The rows below fall into families. The same turns and mirrors carry the whole set onto itself and the rows of a family onto each other. For each named row, which other rows are in its family? Write them in the order they are listed.
These 32 rows form 8 families of 4 rows each.
j_478: [  0  -6 -11  -4  -4  -2  12  -7  19  -5   1   1  -2 -11   3  -6  24  -4
  11   6   6   4]
j_346: [  0 -10  -3   0  -2   5  20 -15   4   1   6  -4  -7  -8  -4 -10  13 -18
  -3   3  -2   5]
j_312: [  7   8 -16 -15  16 -12   4   1  -1  12  -7  -6  -2   1   7  -9  -4 -21
  10 -13   1 -12]
j_781: [  5  -8  -6   6   2   4  14  -7   0   3   5  -1  -9 -10  -3  -6  18 -22
  -6   6  -9   9]
j_132: [  9  10 -18 -16  17 -10   3   5  -5  17   0  -8  -4   1  16  -7   6 -17
  13 -11   3  -5]
j_863: [ -2  14  -8 -10  13  -1  -3   7  -9   6   2   1  15  -8  17  -7  -4 -12
  11  -5   5   3]
j_231: [ -5  -1 -10   0  -6   0  10  -1  12  -1   8  -1  -6 -19   5 -15  23 -11
   1  10  10   3]
j_189: [  8  11  -5 -10  17  -3   1  11  -5  16  -5  -8   9 -12   7  -5  -7 -10
  13  -4  -2   6]
j_737: [  1  11  -2 -10   5   0   2  11 -13  14   0 -12  13  -6  14 -12  -2  -9
  12  -6   2   5]
j_736: [ 10 -11  -2  -2  -6  -3  22 -13   0  -4  -4   0  -7  -7   0  -7  15 -16
  -2   4  -4   4]
j_634: [  2  12  -4 -11   2   1  -2   5 -11  16  -5  -8   6  -8  16 -11  -4 -13
  13   5  12   2]
j_679: [  3  -1 -12  -9  -2   2  22  -6   5   3   9  -4  -6 -13  -7  -5  16 -24
  -2   7  -3  11]
j_317: [  1  -3 -15  -8  -8   1   8   2  11  -4   1   4  -5 -17   9  -9  23  -4
  10  10  11   3]
j_202: [  4  -6  -6   1   2   4  22  -9   3   2   6   3  -9  -7  -5  -1  11 -21
  -7   0  -5   9]
j_949: [ 12  12 -13 -13  12  -7   1   2  -6  13  -6  -5  -9   5  15 -13   7 -15
  12 -10   7 -13]
j_348: [ 14   9  -9 -15  12 -15  -3   7 -10  15  -4   1  -7  -3  11 -11   4 -10
   8 -13   2  -4]
j_75: [ -1  -4  -9   0  -6  -5  10   1  15  -6   1   8  -8 -11   6  -8  22  -9
   2   7   6   7]
j_244: [ -9  -3 -12  -6  -2   2  13   0  19  -8   1   5  -4 -14   4  -5  20  -6
   5   3   4   3]
j_774: [  8  -5  -3   4   1   2  21 -14  -5   8   0  -5  -6 -11  -7  -8  14 -18
  -7  -2  -6   4]
j_136: [ -3  -4 -15   3   4  -1  16  -2  13  -6  10   4  -4 -15   6   2  23  -5
   8  -3   6   2]
j_463: [  4  13  -7 -10   8   4  -3   9  -9   6  -2  -7  15 -17   8  -8  -6  -9
   6  -3  -2   7]
j_884: [  6  15  -3  -7  11   3  -3   9  -7   9  -4 -10  12  -6  14  -6  -4  -9
  13  -6  -2  -2]
j_630: [  6  -3  -1   5  -2  10  18  -6   1   4   2  -7 -13 -12  -3  -7  14 -17
  -2   5  -3  10]
j_169: [  9   8  -9 -15   7 -10   3  -2 -10  18  -9  -3   2   1  14 -18  11 -17
   7 -14   2 -12]
j_138: [ -2  -4  -6   3   1   2  14  -4  12  -8  -5   3   0 -11   8   1  25  -7
  -1   4   4  -3]
j_802: [ 14   9 -14  -9  16 -10   1   2   1  15  -6  -6  -4  -2  16 -12   1 -18
  10 -11   4 -14]
j_61: [  9   6 -23 -11  18 -12   8  -2  -4  14  -2  -1  -6  -2  12  -5   7 -16
  14 -10   7 -16]
j_437: [  8  -5 -11  -4   5   5  19  -2   5  -6   4  -4  -8 -12  -9  -3   9 -14
  -4   2 -11   9]
j_276: [  1   8 -13  -6   8   8   1   2  -9  13   0 -12   9  -6  14 -15  -7  -7
  17  -6   7  -2]
j_544: [  2  12  -9 -13   9  -3   0   4 -12  11   4  -8  13  -9  20 -10  -5  -9
  12  -2  -2   6]
j_457: [  2  -6 -11  -7  -9  -2  17  -1  12  -1   3   2  -6  -8   7  -8  29  -2
   6   2   5   1]
j_47: [  7  11 -24 -13  15  -1  -2  -2  -7  11  -1  -3   2   0  17  -6   7 -12
  13 -14   1 -12]

The rest of the family of j_630: j_312, j_863, j_457
The rest of the family of j_478: j_781, j_802, j_544
The rest of the family of j_132: j_346, j_75, j_884
The rest of the family of j_61: j_317, j_774, j_463
The rest of the family of j_737: j_202, j_949, j_244
The rest of the family of j_634: j_136, j_169, j_437

The rows below fall into families. The same turns and mirrors carry the whole set onto itself and the rows of a family onto each other. For each named row, which other rows are in its family? Write them in the order they are listed.
These 32 rows form 4 families of 8 rows each.
j_274: [-10  -9   7  13  -1   2  -6   9 -11   5  10   1  -1  10   8  -2  -9  -5
  14   0  -5  12  -1   3   2   8   0 -11  -7  -2   6  -1  -4  -5 -17   0]
j_609: [ 10  11   8   9   6  -4  -1   9   2 -19   5   2   6  -6 -11  -8 -12  -9
 -12  -2   3  -9   5   3 -11  14  -2  -4  -9  -1  -5   0   3  -7  -3  -4]
j_687: [ -2   5  15  -5   1   0   0   7  -9  10  -5  16  14   1  -1   3  -6   6
   1  -3 -13  11  -2   7  -4  11  -4  -3 -11  -2  14  -5  -3  -8  12  -9]
j_388: [ -2  -2  -8  -2  -5   1  -3  -2   9 -12  17 -12 -10  -7   0 -13  -1  -5
  -4  -3  10  -3   0  -4  -4  -4   2  -3  15  -3   3   2  -5  10 -10  -1]
j_741: [ -2   6  -5  -4  -7   2   0  -4  18  -4   0   3  12 -10   1   6  -2   1
 -21  -3   9   6   8   4   0  -5   6   5  10   8   1  -1   0  -4  15  -7]
j_707: [ -2  12   8   8  12   9  -9   9  -1  10   3   0  -2  -8 -14  10   1  -5
 -14  -7  -6   7   6  14  -5  -3   7  -5  -8   3   7   5  -2  -6  -8   4]
j_631: [  1  -1   5   4  11   8  -5  14   2  19   7   3  -2  -7 -15   1   1   7
 -12  -6 -10  12  -1  10   5  -2   4  -5  -7   3   2   9  -3 -10  -6   2]
j_837: [ -1   5   4   6  10   5  -6  15  -5  17   4  -2   2  -4 -22   4  -2   4
  -9  -3  -2   7   3  10  -5   5   9  -5  -7   8   8   7  -2 -12 -11  -2]
j_35: [  0  -5 -10   4 -12  -3   9   2   0  -9  -5  -5   9   4  10   3  -9  -3
  13  -5  10   2   9  -6  11   9 -11   0   7  -7  -6   0   0   7   6  -4]
j_222: [  1  -3  13  -3  -1  -1   8  11 -12  14   0  16   8   1  -2  -8 -12   3
   0  -7 -11   8  -3   9  -3   4  -5  -4 -16  -3   4  -3  -2  -8   9 -11]
j_804: [ -8 -13   1  11  -1   4  -4  14 -10   5   8  -6  -5   5   2 -10 -11  -7
  14  -2  -3  13  -5   3   2  12  -5  -8   0   2   0   2 -12   3 -12  -7]
j_72: [ -3  -5  -4   1  -5   2  -4  -6  10 -10  12  -9  -4  -4  -4 -17   1  -6
  -1   5   9   1  -3 -11   5   4   4  -9  17  -3   5   1  -6  -2 -11   6]
j_625: [  2   3  -9   5  -7   1  10  -3   8  -7 -10  -4  10   4  13  10  -7  -1
  10  -5   9  -1   0  -2   7  15 -10   2   7  -6 -11  -2  -3   5   6  -5]
j_11: [  7  11   2   3   5  -5  -4   4   1 -17   8   1  12  -2  -7  -4 -12  -6
 -14  -7   9 -10   6   7 -15   7  -1   1 -14   2   2  -5   4  -1  -4  -5]
j_311: [ -1   0  -1  -6  -6   7  11  -7  -9  22  -4  -2  -3  -6  -6   4   3   7
  10 -10  -8   6   2  -7   7   5  -3 -12   8  -3   9   6 -10  -6  -3  -1]
j_916: [ -1   2  -7   4  -9  -7   4  -9   8  -9  -4  -6   2   8  14   0  -4  -3
   4  -5   7  -1   4  -6   9   9 -14   1   3  -6 -14  -2  -2   3   9  -7]
j_814: [  2   7 -12   8 -11  -5   4  -2   7 -14  -5  -5   9   6  13   4  -7   0
  11  -2  12  -3  -3   2  -2  11 -10   0   7   0  -9  -4  -1   7   3  -9]
j_580: [ -6   9  -2  -7  -8  -1   5   2  15  -4  -4   4  13 -11   3   9  -3  10
 -20   0   2   9   1  11   1  -3   7   7   9   0   5   2   0  -3  11  -5]
j_121: [  3  -1  -2   0  -7   6  11 -10  -4  23  -2   4  -9  -2  -5   0   9   7
  11  -7   0   3   2 -11   2   5  -7 -10   9  -4   1   5  -4  -7   4  -2]
j_323: [  5  12   5   9   5   0  -2   6   3 -22   1   1  11  -2  -9 -12  -7 -13
 -13   1   5  -6   7   4 -10   6  -7   3  -6  -6  -4  -4   0   3   1  -2]
j_406: [ -8 -14   1  11   2   4  -8   9 -10   1   8   0  -2   8  10  -7  -7  -6
  12  -6   0  15  -7   9  -3   6  -3  -5  -2   1   3  -2  -8   4 -17   4]
j_830: [  0  -2  -3   3  -7  -3  -4  -7   7 -14  17  -8  -6  -6  -5 -11   0  -5
  -3   1  11   2  -4  -3 -10   1   7  -7  18  -6   8   1   0  -2 -12   2]
j_167: [ -3  16   1 -10  -4   3  -3  -5  20  -3  -3   3  16  -4   1   8   4  10
 -18  -1   3   2   6  10  -4   0   5   5   3  -1   1   4   0  -3   9  -5]
j_770: [  3   7  -8   3  -7   0  -6  -8  12 -14  11 -11  -6  -5  -2  -7   3   2
  -3  -3   9  -5  -7  -3  -8   1   2  -5  22  -3   6   0  -2   0  -5   3]
j_789: [ -4   0  13  -3  -9  -3   6   1 -10  10  -4  21   7  -2   3  -6  -8   4
  -6  -8 -10  12   0   6  -6   5  -6  -4 -12   0   9  -4  -2 -10  15 -10]
j_286: [ -5   8  13  -1  -3   3   8   0  -9  10  -3  16  15   0   2  -1  -9   4
  -7  -4 -11   7   5   6 -14   5  -4  -1 -12   4   5  -8  -6 -10   8 -16]
j_899: [ 12  15  11   8   2 -10   2  12   3 -17   4   1  12  -1  -7  -1 -12  -2
 -12   0   0  -8   2  11  -8  10  -2  -1 -11  -1  -4  -4   2  -4   2  -5]
j_350: [ -9 -13   0   9   0   3  -7   6  -7   3   4   2  -3  10   9 -14  -5  -3
  20  -6  -2  12 -10   2  -3   4  -8  -7  -2  -2  -2  -2  -3   4  -9  -2]
j_738: [  1  -7 -11   1  -5   9   3  -7  -3  21  -1  -2 -12  -3  -6  -2   6   5
  12 -10   0   5  -5  -8   4  -1  -8  -7   9  -2   3   6  -1  -4   0   0]
j_158: [ -2  -4   0  -1  -5  -3   7  -4  -7  19  -1  -1 -13  -2  -4   1   7   4
  11  -2  -6  10  -2 -12  12   1  -5  -7  11  -5   7   1  -4  -6   7  -1]
j_966: [  0   4   4   8  15  12  -4  18  -1  12   2   1  -4  -6 -14   2   1   2
 -11  -3  -6   6   5  11  -1   1   4  -2  -6   6  -2   9  -4  -6 -13   6]
j_783: [  3  14  -1  -6  -5  -2   2   4  15  -2   5   2  13 -11  -3   7  -4  11
 -24  -1   1   3   0  13  -1   0   9   0   8   1   6   2  -5  -6   9  -7]

The rest of the family of j_311: j_274, j_741, j_707, j_35, j_72, j_323, j_286
The rest of the family of j_789: j_609, j_625, j_580, j_121, j_406, j_830, j_966
The rest of the family of j_350: j_631, j_222, j_814, j_770, j_899, j_738, j_783

The rows below fall into families. The same turns and mirrors carry the whole set onto itself and the rows of a family onto each other. For each named row, which other rows are in its family? Write them in the order they are listed.
These 32 rows form 4 families of 8 rows each.
j_20: [  4   0   4   3   3   7 -11   4  -3  -1   5  10 -18 -25 -29   3  -7  -5
  15  14   1  -5]
j_249: [ 13  18   9   4   2  10  -8  19  -8  11  -9  20   6  12 -10  -5   7   8
   9  -2  -3   0]
j_237: [  6   4  -5   7   3  17  -5  18   0  10   3   3  -1  -4 -28  18   5  -3
   5  -7   0  -9]
j_106: [  7   2  -2   4   0  22  -3  23  -1  10  -1   6  -1  -3 -29  14   3  -3
   5  -8   4  -4]
j_51: [ 11   8  -1  -7  -7   6  -2   6  -2  17   2  12  -2 -10 -31  -2  -3   1
  20  -3 -18   9]
j_482: [ 23   4  13  -5   4   1  -1  18  -8  14  -2  16 -16   2 -26   7   2  -5
   4  12  -3   9]
j_30: [  7  10   8  10   8  11 -15  15  -4   3   2  17 -13  -2 -12   2   1   1
   1  11  16 -20]
j_968: [  8   8  13  11  10  11 -12  15  -5   2  -3  15 -19  -1  -8   5   5   0
   2   3  14 -14]
j_262: [ 14  14  18   1   2   3 -11   4 -11   7  -2  25 -11 -10 -11 -19  -5  -2
  15  13  -5   5]
j_509: [ 11  17   7   5   1  10 -10  24  -6  18  -1  19   9  11 -10  -5   4   5
  12  -3  -3   1]
j_235: [ 14  16  16   4   8   0 -13  -2 -11   7   1  23 -11 -12 -11 -16   0  -3
  15  12 -10   1]
j_99: [ 10  10  14  15  12  14 -13  15  -9  -1  -1  16 -10  -4  -8   2   3  -6
   1   8  13 -13]
j_944: [ 19   2  12  -4   6   3   3  16  -7  10   1  14 -15   8 -21  11   0  -6
   6  13   0  10]
j_939: [16 21  5  2 -2 10 -9 21 -8 16  2 16  3  9 -5 -5  2  5  4 -1 -5  5]
j_714: [ 11  18  13  -1   7  -4 -11   9  -5   7   1  20 -13  -7 -10 -19  -6  -2
  16  16  -5  -2]
j_395: [ 14  18  17   0   6   0  -9   8  -3   5  -4  25 -14 -15 -10 -16  -6  -7
  14  12  -5   0]
j_671: [ 11   9  -4  -3  -4   2  -2  12  -2   9   5   9   0 -10 -27  -4  -9   1
  21   5 -20  12]
j_851: [ -2  13   1  13   4  22 -14   3  -5   3   2  13   5 -16 -14  -9   1  -1
  16  -8  -3 -12]
j_750: [15 19 -1  4  1  6 -6 24 -4 13  2 17  5 13 -9 -5 -1  9  6  1 -6 -4]
j_10: [  5  -2   7   7   6   8  -6   1  -3   0  -1  11 -16 -23 -34   6  -4  -9
  17   7   0  -9]
j_964: [ 10   8  11  11  11  17 -10  13 -11   5  -4  20 -12  -3 -11   5   4  -9
   5  12  13 -16]
j_486: [  6   0  -5   9  -2  18  -7  15  -7  11   6   3   1   2 -29  16   3   4
   8  -5   0  -5]
j_433: [ 11   9   3  -4  -4   6  -5   8  -2  12   5   9   1 -10 -29  -6  -1   3
  15  -8 -19  13]
j_887: [  8  -1   5   4   7  12  -7   2  -5   7   8   8 -19 -26 -30   4  -4 -14
  11   6  -4  -2]
j_791: [  7   1 -10   7  -3  17  -6  19  -1   6   5   7   0  -5 -29  17  -2   5
   4   0   0  -7]
j_378: [ -1  19  -4   5   2  15 -19   8  -4   3   4  15   2 -16 -15  -7  -6   6
  18  -4  -6 -15]
j_610: [ 19   0   8   1   2  -2   2  20  -2   9   2  11 -15   4 -24   5  -2  -2
   3  19   2   7]
j_877: [ 10   2   6   4   4  10  -5  -2  -6  -1   2   9 -21 -24 -29   4  -4 -10
   9   8  -2  -5]
j_589: [ 12  11  -1  -2  -6   7  -4   7  -5  14   4  12   6 -13 -30  -6  -7  -5
  19   3 -19   9]
j_910: [ -1  23   3  12   5  19 -23   9  -7   5  -1  15   1 -16 -17  -4  -2   4
  15  -4  -8 -12]
j_799: [ 21  -4   9  -3  -1   0   7  14  -3  11   3  13 -13   3 -22   4   0  -8
   6  11   3   8]
j_150: [  2  16   1  11   0  16 -19   6  -4   7   1  14   2 -21 -18 -12   0   0
  14  -7  -6 -14]

The rest of the family of j_20: j_30, j_714, j_671, j_750, j_791, j_378, j_610
The rest of the family of j_106: j_249, j_482, j_235, j_851, j_964, j_433, j_887
The rest of the family of j_589: j_968, j_939, j_395, j_10, j_486, j_910, j_799
The rest of the family of j_51: j_237, j_262, j_509, j_99, j_944, j_877, j_150

